Each row belongs to one hidden group. Groups can overlap: rows of different groups may look alike. Groups are numbered from 0 in the order they first appear among the rows asked about.
The rows in order, each followed by its group:
[ 24  45  -1  47 -13   6 -43  48 -45  26  32  27  32  35  -3 -26] 0
[ 26  34 -17  39  -7 -10 -45  60 -50  34  29  22  16  21  -5 -18] 0
[-48  19 -12   0  -3   3 -26 -24 -34 -29   9  50 -11  29   5  19] 0
[-10  53  19  46 -17  31 -33   4 -38  -9  32  40  41  58   7 -17] 0
[ -2  17  34  31   8  43  36 -11  20 -12  12 -48  43  24   8   5] 0
[  57 -127   38  -46 -107  -44   10  -14  -65   32   49   -8  -70   12   -8  -50] 1
[-56  31 -11  18   1  19 -13 -15 -41 -18  19  12   3  45  20  41] 0
[-59   4  26  -5 -10  28 -22 -58   3 -42 -16  19  -3  32  31  26] 0
[  4  17 -27  34  24 -10  18  46 -40  -2  41 -17   8   7 -12  13] 0
[-15  81  93  -1  89   3   3   5 -20 -28  11 -26  46 -13 -31  17] 1
[ 48  14  65  57   9  37  40   5  29 -49  33 -12  68  13 -20 -64] 0
[ 13  13 -23  20  -8 -25 -64  55 -48  33  10  21 -11   6   9  -2] 0
[-23  17 -14  37  24   5  20  24 -38 -24  38 -27   8  21   7  32] 0
[   6 -127  -79  -28  -90   14   29  -56    6  -15    4   10  -53   17    8  -77] 1
[ 35 -22  -6 -34 -15 -23 -44  12  26  55 -45  12 -20 -36 -11 -23] 0
[ 23 -20  -4  -5 -29 -20 -20   0   3  43   0   2 -22 -22  -2  27] 1
[ -6 -34  21 -51 -20   1 -37 -43  53  22 -67   3 -25 -25  14   0] 0
[-53  27 -30  15   6   3 -18   4 -54  -6  21   8 -10  36  18  50] 0
[ -9 -16 -29  -5  16  26  -2 -56  46  11 -18 -10   6 -47 -19  10] 1
[ 15  41  43  16 -21  59  15 -34  34  21  -4   1  63  38 -13 -31] 0
[-21  22  37  22 -17  43 -23 -20   6   4  -8 -20  29  40  35  12] 0
[-18   9 -43  19  43 -24  54  17 -46 -60  57  27  -7  -3 -45   9] 0
[ 60  36 -35 -14 -11  -5   7  27   5  87  -1  35  27 -10 -68 -47] 0
[-40  43 -39  31  40  47 -22  12  33 -29 -49  16  40  -1  27  10] 1
[-37  24 -48  13  12 -18 -18  22 -65  -6  31  30 -19  21  -4  34] 0
[ 10  10 -34  18   1 -32 -50  57 -52  24  17  21 -17   0   0   2] 0
[-48  34 -15  11   0  17  -6 -21 -37 -20  20  33   6  41   1  25] 0
[-24 -74 -78  13 -45  55 -20 -12  14 -28 -43  25  -1  10  55 -42] 1
[ 19 -39  84 -13   0  24 -17 -16 -20  15   3 -22  14 -30 -23 -21] 1
[-23  45  23  41 -12  29 -25 -15 -36 -42  34  55  34  56   4 -17] 0
[ 42 -19  22  -6 -55 -52 -32  40 -35  58  14   9 -38  -2  12  36] 1
[-35   3 -67  23  18  55   9  -7  64 -27 -49  18  25  15  -7 -30] 1
[ -7  -5 -42   2   4 -45 -60  49 -54  15   6  27 -40 -10   8  16] 0
[ 53  39 -27 -10 -12   3   8  18   6  76   1  38  31  -2 -64 -46] 0
[-91 -10 -17   2  12  -9 -35 -21 -50 -59   4   6 -46  23  50  74] 0
[-44  24 -33   8   5  -8 -22   1 -54 -16  22  40 -15  27   1  29] 0
[ 44 -41   3 -27  20  -5  49  11  67  44 -37 -85  -2 -56 -18   2] 0
[ -7  -9 -20 -22 -12 -19 -55  13 -10  42 -30   8 -30 -10  14  17] 0
[ -4   6   7 -14  -7  10  -4 -27  14  -2 -13  30   6   3 -16 -14] 0
[-45   6  20  -3 -13  15 -35 -46  -8 -44  -9  51  -6  27  16   3] 0
[-18 -63 -81 -91  25 -68   6   0  17  48 -58 -18 -92 -81 -23  55] 0
[-22 -26 -42  -5  11 -46 -58  51 -44  22 -10 -24 -56 -20  36  52] 0
[-10  10  34  41  14  36  29  -1   7 -28  19 -56  35  25  22  16] 0
[ 51  17  66  59   9  38  45   4  29 -52  37  -7  72  15 -26 -69] 0
